In the data rows, the value 500 means zero.
Some points:
411|443|429|533|721|352|356|290|719|497|464|498|635|464|457|401|372|656|567|535|266|504|443|626|517|417|578|497|453|385|345|675|219|342|627|693|333|476|349|475|497|442|757|408|315|666|527|505
603|519|745|644|444|585|665|450|285|347|469|600|539|447|575|513|418|307|300|587|547|573|682|605|289|500|507|364|505|366|499|329|483|651|679|594|534|544|487|689|634|463|646|591|372|605|611|462
588|456|431|341|513|540|441|569|312|376|563|599|463|727|394|371|740|675|670|691|522|583|573|810|605|628|737|691|431|497|598|398|524|588|495|466|510|509|422|539|395|454|294|339|308|714|447|479
447|407|450|463|285|405|557|542|493|456|454|631|503|448|432|337|292|551|482|448|509|592|477|607|449|604|752|515|414|503|493|325|407|345|420|340|478|625|438|288|631|558|528|447|366|421|515|317
452|423|409|532|556|680|273|404|509|663|543|416|288|555|487|678|583|455|480|473|515|444|604|437|648|579|510|336|573|539|738|496|491|462|529|562|527|620|426|543|408|303|433|484|552|368|539|353
563|320|290|370|256|594|718|511|550|407|396|444|716|540|369|402|466|510|269|369|542|556|700|474|382|508|400|503|460|524|429|460|541|399|411|593|178|461|373|319|386|485|444|634|575|368|593|550
571|543|467|376|470|606|334|586|546|621|494|629|443|440|615|511|268|402|468|664|481|530|403|426|273|604|605|528|424|568|569|281|574|287|544|370|425|310|583|546|640|616|538|603|599|692|453|474
649|585|719|591|512|516|635|525|573|439|656|455|404|509|392|390| 98|579|372|679|601|474|575|300|654|451|382|432|471|404|404|622|563|366|530|382|562|566|604|436|306|430|637|588|516|650|352|444
588|335|540|579|598|575|203|492|456|362|369|436|573|470|611|484|464|447|490|494|624|520|792|441|662|599|514|548|637|618|451|417|444|481|316|403|477|360|583|583|441|540|428|448|441|471|666|435
557|578|531|480|544|522|635|538|658|481|465|620|357|418|305|504|698|488|614|327|610|707|590|534|451|458|368|277|538|516|518|524|456|632|331|249|501|279|426|536|431|626|402|331|669|617|555|530
641|525|407|506|659|385|522|562|423|679|722|631|624|574|416|629|224|384|464|497|466|680|485|422|657|415|493|539|462|379|602|489|608|605|467|598|368|668|378|547|460|596|431|544|359|582|503|464
658|642|546|656|492|506|637|628|412|429|445|444|371|415|399|746|587|619|618|461|623|382|658|510|305|227|664|470|604|622|583|448|661|228|437|577|493|503|255|583|607|372|476|521|563|547|454|432
388|463|464|459|387|465|690|336|548|621|511|394|640|409|542|582|296|513|544|438|701|466|556|694|666|459|379|493|412|353|458|290|460|487|456|481|682|389|374|661|495|300|459|594|155|329|419|369
525|465|469|434|675|698|636|439|560|445|477|506|538|753|618|632|338|562|197|466|584|543|500|443|523|719|506|427|629|719|643|374|446|423|611|622|570|417|484|205|467|336|619|199|597|472|645|733
582|521|540|354|455|454|384|446|439|357|496|282|716|286|374|681|534|580|509|483|581|316|469|490|449|566|498|503|355|651|538|345|416|644|605|374|719|528|791|372|300|352|420|523|480|405|525|427
616|384|476|376|439|460|387|557|649|500|399|478|507|365|706|660|407|479|481|489|371|298|570|482|513|414|601|468|536|590|512|616|464|874|259|397|627|518|345|396|562|577|483|604|446|421|487|709
271|664|181|419|490|518|466|727|477|590|696|554|400|468|586|442|398|684|604|646|508|417|574|334|355|649|560|479|572|369|458|672|342|532|566|716|655|250|497|553|373|543|467|466|457|332|471|413
656|544|402|488|461|740|457|655|442|361|613|434|545|688|537|285|592|432|602|577|650|430|250|516|729|442|720|322|657|489|409|387|470|732|577|451|474|332|410|504|412|638|673|539|607|413|589|536
469|602|548|804|523|488|390|507|450|665|516|608|679|494|455|508|509|441|375|576|468|451|627|251|589|497|545|612|386|614|747|507|573|637|590|560|632|406|310|563|478|541|367|443|503|542|373|450
492|577|563|544|422|577|469|734|425|475|376|631|406|562|773|444|331|422|630|517|384|573|430|559|502|299|447|388|257|531|395|482|473|496|512|648|434|384|639|458|326|159|550|617|434|598|703|575
634|638|631|360|528|422|487|426|463|495|305|338|423|517|470|274|406|399|643|366|764|549|585|326|440|650|561|549|348|600|476|539|370|508|552|604|561|529|561|711|556|656|567|516|471|329|547|575
515|447|446|429|506|327|415|485|411|444|329|545|556|646|345|369|491|654|447|574|549|603|428|327|440|544|297|452|464|469|683|489|701|624|448|480|703|433|301|470|527|468|697|443|534|626|655|496
529|472|401|488|465|219|440|633|551|477|260|539|570|675|672|692|492|492|666|509|620|817|343|429|700|538|565|382|446|481|640|414|604|388|648|514|430|532|538|457|453|713|395|764|558|467|538|567
466|350|681|434|536|591|488|500|649|510|585|394|358|400|366|572|648|660|635|777|595|686|287|398|479|628|480|445|561|355|597|513|476|515|435|601|206|437|499|592|533|224|531|844|332|223|437|701
449|747|499|589|462|396|620|394|209|723|479|611|283|454|603|433|592|483|535|429|424|319|525|288|526|488|263|410|595|367|364|350|457|511|589|408|300|589|631|251|390|580|283|549|335|543|469|658
490|463|474|227|449|639|531|332|502|489|188|440|535|593|510|560|285|565|650|366|534|305|446|482|326|400|551|396|539|425|535|741|726|666|655|442|294|547|595|563|722|432|435|293|474|480|535|429
499|671|455|647|406|548|505|384|729|517|459|503|488|575|577|614|425|637|546|486|664|313|229|601|584|511|455|562|495|578|553|484|487|292|381|409|521|715|402|517|449|533|523|449|461|521|389|493
508|444|514|556|521|608|463|341|387|381|511|607|529|370|685|508|604|533|582|544|510|433|266|563|446|404|413|387|242|715|299|455|505|450|635|692|477|635|414|494|500|728|493|557|669|376|495|342
557|586|386|471|467|522|581|325|553|565|316|579|528|435|584|452|585|565|575|739|273|331|683|655|738|395|459|504|652|427|474|567|650|398|648|505|688|561|580|480|304|509|497|454|457|317|610|518
301|252|544|538|368|388|514|320|582|380|571|490|513|542|568|517|532|477|625|339|539|394|580|322|435|399|527|540|573|440|475|539|530|491|408|814|484|368|584|700|380|547|646|559|574|722|588|559
500|474|329|604|653|388|273|574|575|338|419|587|299|569|525|515|555|387|347|448|446|345|399|623|444|592|314|363|240|309|588|687|788|468|508|509|596|511|626|457|470|402|418|538|505|581|525|559
542|290|549|404|546|171|407|411|257|461|575|348|418|588|601|412|398|408|299|595|521|370|241|392|257|351|417|617|754|394|501|553|372|517|455|538|587|489|453|628|483|497|173|507|640|411|588|337
293|546|624|556|556|288|746|450|547|703|388|405|531|515|288|479|600|348|459|661|177|574|421|615|279|632|629|469|462|653|469|483|578|655|448|352|513|528|447|603|270|401|609|656|618|332|549|568
592|437|516|610|536|463|515|588|489|562|365|634|399|514|322|494|481|624|637|485|560|525|384|507|375|350|354|769|552|522|625|425|152|692|540|463|613|619|392|289|563|689|578|588|407|477|820|477
400|586|482|380|675|625|556|598|565|315|498|327|399|477|600|622|588|495|458|368|550|534|397|472|556|412|334|603|358|377|631|486|511|695|607|480|375|398|520|379|411|514|529|437|421|625|317|126
428|244|598|607|648|605|615|529|360|530|483|534|578|463|634|688|618|406|469|467|433|619|613|633|409|527|600|554|368|126|794|543|495|429|422|558|579|560|659|454|604|765|579|333|414|412|374|645
356|410|552|314|631|471|425|564|508|655|394|479|331|510|358|271|425|598|320|510|679|421|651|555|463|542|590|495|412|482|506|381|494|396|330|541|317|553|636|593|308|656|502|326|565|636|399|469
641|617|547|494|332|676|284|392|751|648|580|583|609|673|327|605|666|534|319|361|415|430|576|424|384|405|542|614|408|336|464|522|340|480|816|428|441|419|556|605|673|480|357|660|514|480|551|451
684|315|417|252|359|509|662|528|512|479|456|633|464|787|404|517|611|504|598|515|286|395|708|338|567|387|421|376|295|342|599|407|344|432|366|509|682|508|471|540|415|403|527|604|618|550|348|460
467|416|460|523|478|630|641|638|607|648|454|694|320|243|480|471|514|412|453|649|499|446|478|524|420|619|505|583|428|585|340|510|484|605|518|776|596|558|457|508|469|603|295|457|530|513|726|500
395|888|342|498|583|546|482|619|467|475|381|236|576|671|436|611|487|596|361|554|309|687|515|582|432|605|399|347|641|406|448|424|427|551|369|426|557|481|535|736|566|675|604|515|423|501|712|366
465|721|380|464|621|327|630|454|417|348|540|435|273|590|552|312|744|534|381|382|577|424|467|634|520|561|506|679|450|509|385|420|638|327|453|492|550|439|401|443|686|303|441|613|332|452|643|457
349|415|622|418|496|548|525|481|432|315|783|661|609|469|374|493|587|572|529|661|276|334|351|625|441|500|309|231|488|582|667|522|324|217|445|378|434|476|380|375|591|574|406|414|523|561|625|470
591|524|476|469|642|541|444|558|323|418|580|599|449|243|236|428|414|561|594|391|427|489|348|477|575|419|486|493|270|467|574|529|477|445|562|399|612|537|623|715|501|489|646|445|515|177|563|635
533|513|559|594|376|474|482|478|273|669|551|632|433|721|542|776|412|534|559|490|680|455|631|696|712|492|402|612|674|425|320|612|300|482|352|422|391|496|530|678|524|387|575|417|721|427|527|447
627|450|423|445|343|411|469|542|332|734|356|490|480|197|569|665|773|447|408|537|524|560|351|419|426|614|624|433|680|412|425|578|477|351|516|455|572|465|441|435|418|380|809|419|598|763|448|290
448|548|517|581|383|517|563|626|551|625|367|565|634|649|506|460|557|523|467|338|494|320|327|689|427|499|462|407|505|678|512|380|485|348|333|728|633|458|629|706|548|552|278|481|468|405|297|552
624|537|549|483|717|759|455|610|339|596|470|616|589|488|381|345|380|435|582|486|527|526|664|610|391|583|434|394|614|338|359|722|561|554|364|455|510|590|489|324|592|469|395|605|620|338|334|359
494|594|651|534|469|632|685|507|473|478|492|186|478|655|547|531|635|440|642|548|330|329|392|253|449|697|536|521|451|569|468|660|477|610|258|545|352|753|604|603|566|470|512|389|290|714|587|465
566|615|310|445|473|640|381|385|461|618|583|425|490|469|591|588|583|495|269|757|496|439|541|527|404|305|369|705|436|542|516|321|713|532|269|557|272|486|603|473|551|607|905|514|449|301|477|532
385|523|442|568|449|549|360|500|558|477|303|286|527|361|458|477|548|456|335|887|666|483|615|472|659|379|571|471|393|397|382|489|253|478|550|346|413|641|442|493|649|527|277|394|516|696|599|765
386|514|635|474|440|463|317|616|449|525|624|298|332|607|723|495|314|773|696|410|342|604|707|566|275|489|363|500|587|626|593|419|486|538|654|493|432|735|296|381|524|479|448|590|549|439|395|612
500|529|560|429| 99|398|505|654|448|319|604|340|506|464|616|489|499| 79|500|559|478|601|421|468|612|668|350|523|424|419|537|624|323|315|607|497|397|447|370|499|508|497|499|124|553|304|406|537
490|670|413|377|512|381|411|450|526|690|426|504|519|483|402|440|473|251|660|406|399|534|454|386|502|407|456|532|445|605|492|326|539|526|518|421|385|529|418|369|619|393|689|242|540|458|426|635
421|464|489|610|219|611|454|745|437|481|563|584|456|410|443|562|443|537|421|335|609|479|564|601|425|614|352|645|523|695|458|862|612|562|673|370|642|525|406|557|480|475|616|551|202|663|495|587
365|572|674|532|427|435|406|593|605|562|495|642|653|419|633|385|528|434|385|416|563|510|495|547|435|576|643|648|580|320|589|404|607|700|564|351|388|481|517|381|463|226|442|519|668|423|543|294
671|428|503|540|540|347|626|619|473|653|594|428|620|421|673|486|564|743|380|403|425|382|563|343|471|474|742|404|422|581|558|661|459|444|515|363|430|365|608|420|361|544|438|501|225|394|481|355
491|428|517|503|492|312|373|460|653|550|642|500|360|533|516|549|401|241|658|476|558|377|622|728|441|517|652|480|446|478|383|593|542|630|379|556|639|426|455|327|552|422|613|472|526|409|578|485
487|387|462|531|264|432|480|608|563|530|495|422|357|491|433|298|414|519|612|614|414|368|561|663|565|447|392|648|677|585|761|517|696|437|617|293|388|276|774|653|566|693|635|536|582|561|463|561
395|494|407|514|553|487|549|370|353|441|524|394|528|576|408|748|442|505|717|496|450|360|633|440|500|878|638|506|295|472|254|491|569|395|521|351|497|334|384|320|631|660|544|768|630|593|487|580
688|581|439|286|757|479|536|242|542|431|519|683|513|536|666|506|548|273|421|482|473|629|527|687|422|548|517|553|506|772|522|710|348|410|562|281|327|487|322|774|260|532|439|656|419|594|425|605
569|485|330|503|483|676|534|517|545|508|524|595|618|448|568|452|552|361|790|568|432|790|511|350|365|299|511|736|651|555|442|526|554|502|372|503|592|514|663|421|422|287|392|489|444|650|393|497
616|556|511|588|330|512|452|404|495|392|493|201|421|442|418|375|588|595|363|417|485|817|467|518|524|303|517|424|461|451|362|687|670|415|470|634|547|391|344|334|392|770|428|434|538|335|403|550
701|494|670|391|587|365|630|753|650|554|606|444|705|574|508|551|598|554|509|539|564|404|388|652|520|656|368|651|694|434|346|568|555|436|621|668|478|595|643|408|473|600|466|523|558|509|577|604
639|471|473|635|479|385|389|416|623|305|619|725|470|497|258|653|546|527|533|582|590|446|444|368|328|543|598|369|587|462|368|370|705|657|520|547|308|708|474|613|273|494|447|274|332|370|504|594
676|733|492|619|567|393|553|376|626|503|436|519|567|389|508|430|504|588|497|569|667|509|467|561|454|644|480|584|506|473|823|735|336|525|373|739|524|525|592|320|640|401|491|572|678|580|388|558
426|416|545|710|543|520|466|368|300|403|491|648|601|707|563|394|728|661|484|372|517|409|486|410|452|534|549|722|442|522|402|471|443|561|618|413|446|322|445|472|491|514|671|426|598|389|319|721
502|474|463|540|561|314|653|459|291|383|574|381|437|492|358|609|386|424|471|612|421|571|549|570|639|295|666|442|571|770|568|560|466|545|571|563|403|223|680|324|760|401|406|424|440|541|477|528
537|601|670|580|504|669|610|309|661|399|582|434|368|486|605|398|411|312|544|377|396|330|375|542|504|503|700|460|738|284|658|364|520|444|560|471|678|518|377|416|383|678|534|582|370|608|518|528
537|444|425|600|619|340|670|795|698|292|469|680|511|418|739|486|464|698|342|535|419|430|502|434|540|434|493|439|476|438|327|392|385|747|402|356|518|573|506|664|645|443|593|456|672|491|209|529
These points spread out most along one direction. Take the direction at right angles to it along which they spread out most. Go by this last direction. How far along it is each point below, from 0 to 99? 50 is the average, and the first point above lies past it. One standard deviation of the points above along it is 16.
460|559|543|448|418|584|645|345|627|575|701|372|364|568|483|554|494|511|432|607|512|565|538|648|496|414|575|604|294|523|482|479|405|773|591|598|596|543|506|448|371|532|431|607|832|627|368|412 -> 52
475|280|499|421|685|658|481|754|319|699|445|315|586|499|400|423|431|427|394|320|462|403|273|512|696|345|612|661|483|476|399|506|612|360|513|434|549|665|336|566|484|382|496|591|661|608|432|628 -> 45
371|517|297|658|349|557|643|365|465|557|644|599|413|554|531|412|478|565|372|311|516|659|354|386|643|436|788|418|446|509|694|660|461|485|374|351|428|627|629|596|600|477|488|559|611|447|790|538 -> 48
343|526|684|572|414|506|417|396|403|311|285|664|539|441|413|528|449|669|508|524|301|600|500|609|758|627|588|551|553|585|463|556|617|589|543|656|295|607|462|491|496|536|510|464|637|474|475|220 -> 50
298|580|699|709|501|577|241|481|444|503|346|450|697|689|464|453|486|403|518|561|522|592|411|520|329|349|506|352|508|514|411|549|398|371|368|484|675|394|592|416|426|405|462|519|412|543|335|532 -> 51
619|418|535|540|428|556|329|403|446|595|716|424|615|256|514|404|518|579|537|223|431|521|403|659|618|646|294|391|485|499|566|351|452|661|238|603|379|399|559|472|453|564|470|584|466|754|529|486 -> 52
696|422|343|768|616|363|395|725|621|486|604|309|504|513|337|420|607|316|533|317|388|515|718|554|569|496|512|427|540|583|441|344|431|418|661|625|479|721|643|526|588|409|568|539|522|586|474|392 -> 46
393|192|595|587|749|597|537|520|630|527|340|516|280|340|563|529|667|503|521|428|477|554|543|337|516|481|383|502|652|520|532|493|398|339|610|450|490|512|512|507|480|492|501|543|481|376|483|369 -> 58
521|281|265|624|513|539|654|264|485|710|454|393|509|455|491|413|431|584|538|526|580|615|354|564|441|653|414|352|579|483|413|386|592|687|758|465|534|364|572|613|681|436|374|333|487|611|324|597 -> 45
288|474|460|466|663|458|632|489|577|558|628|489|816|534|640|253|685|395|671|696|822|443|673|413|549|376|354|333|501|668|578|557|652|520|519|441|441|626|380|508|664|586|590|550|493|476|581|335 -> 47
297|508|546|164|415|514|410|486|479|428|487|734|368|537|355|501|616|380|223|452|523|521|465|407|726|490|501|415|759|638|411|557|452|620|496|721|663|614|599|406|742|600|588|713|287|505|199|537 -> 50
367|530|583|579|644|556|616|580|736|429|462|571|504|525|309|676|387|348|559|471|469|444|365|362|660|489|395|728|517|536|353|460|586|397|386|530|434|189|460|469|496|642|357|421|402|454|586|407 -> 55
222|594|309|460|518|461|498|462|390|254|611|509|662|376|429|685|464|443|565|370|673|594|578|504|336|393|517|611|669|438|508|509|467|445|530|413|606|737|727|484|326|492|520|569|648|559|484|600 -> 46
596|386|533|518|465|567|489|244|591|397|652|512|436|501|648|411|455|611|559|593|290|755|463|337|572|687|395|693|454|617|301|457|607|360|391|342|736|632|574|612|693|447|440|444|565|409|546|369 -> 56
488|773|623|305|567|491|456|531|483|411|518|517|623|169|598|473|508|612|512|349|324|461|641|400|664|517|499|527|609|378|609|441|606|415|470|687|556|428|384|662|595|392|392|468|677|537|559|747 -> 50
417|489|819|292|499|400|443|532|605|797|685|516|523|562|632|615|664|620|448|445|606|715|584|532|537|312|537|410|350|544|339|533|641|454|597|426|682|509|616|505|541|534|490|293|433|556|650|548 -> 45
